In the data rows, 128 means zero.
Here are some points, each followed by its number:
 87  80 158 138 179  89 184  76 154 104 186  88 162  94 159  83 154 0
 93 222 198  81  81 202 122  98 100 152 105 152 103 120 102 141 106 1
 79  56 150 122 150 119 165  97 172 103 145 125 148  93 164 121 167 2
 72 111 186  88 166 131 163  77 169 103 151  86 169  93 153  90 168 3
198  93 129  78 200  77 161  89 145  80 190  79 165  75 182  72 164 4
148  81  87 189  89 124 121 180  96 166  98 175 103 165  96 162  97 5
 67 157 178  74 136 182 127  80 149 143 145  89 149 110 149  99 141 6
122 144 116 150  63 187 108 161  84 178 103 156  81 170  84 180  88 7
173 111 122  76 182  86 183  73 173  69 169  76 189  72 168  77 176 8
129  75 125 133 127 137 155 126 136 128 113 119 136 142 127 133 134 9
105 190  90 188  78 147  83 181  92 178  72 166  73 175  78 193  85 10
120  57 167  89 162  74 178  91 185  80 188  81 180  85 175  91 173 11
133 150 116 205 104 112  97 166 111 139 104 129 118 153 109 133  97 12
Which five points above are nearest to each new point by angle, seen from the average point of the numbered points? Their numbers follow each, nearest first.
144 150 135 106 150 133 147  96 138 112 153  98 116 112 152 100 134 4 8 6 3 11
 78 124 192  99 167 106 113  98 180 100 139 133 150  88 156 115 138 3 2 11 6 0
121 131 148 102 169  99 113 127 160 101 142 122 141  99 158 103 140 4 8 11 3 0
 84 128 178 110 106 145 110 137 158 138  98 121 120 112 108 193 131 1 7 10 5 12
143 134 126 134 159 111 130 105 147 100 149 115 129 114 131 119 130 4 8 0 11 12
158  61  93 143 149  74 143 169 131  83 146 140 158 114 150 118 146 4 9 11 8 5
 95 115 113 158 108 161 127 138  93 172 114 150 105 150 119 141 117 7 10 5 12 9
121 156  94 136 118 126 115 159 128 137 113 149 120 134 114 133 124 10 12 7 5 1
255 193 106 114 118 121 111 109 115 114 114 109 121 108 118 115 115 12 10 4 7 1
 77  98 156 127  89 160 132 114 116 151 115 158 136 134 120 143 149 7 1 10 5 9
 58 100 146 103  95 169 169 144 111 164 115 155 118 138 126 147 119 7 1 10 5 9
104 100 122 123 114 140 129 129 135 136 130 159 135 138 119 137 128 5 7 10 9 12
 83 227 159 100 104 150 105 122 116 125 112 128 116 144 121 135 129 1 10 7 6 12
106 141 147 139 145 107 133 127 145 115 128 123 130 117 119 120 134 12 10 1 5 7
 93  81 164 169 111 111 128 156 132 127 121 140 127 133 122 133 127 5 12 10 9 7
130 232 120 124 135 130 119 113 133 111 123 121 126 110 113 128 110 1 10 12 7 6
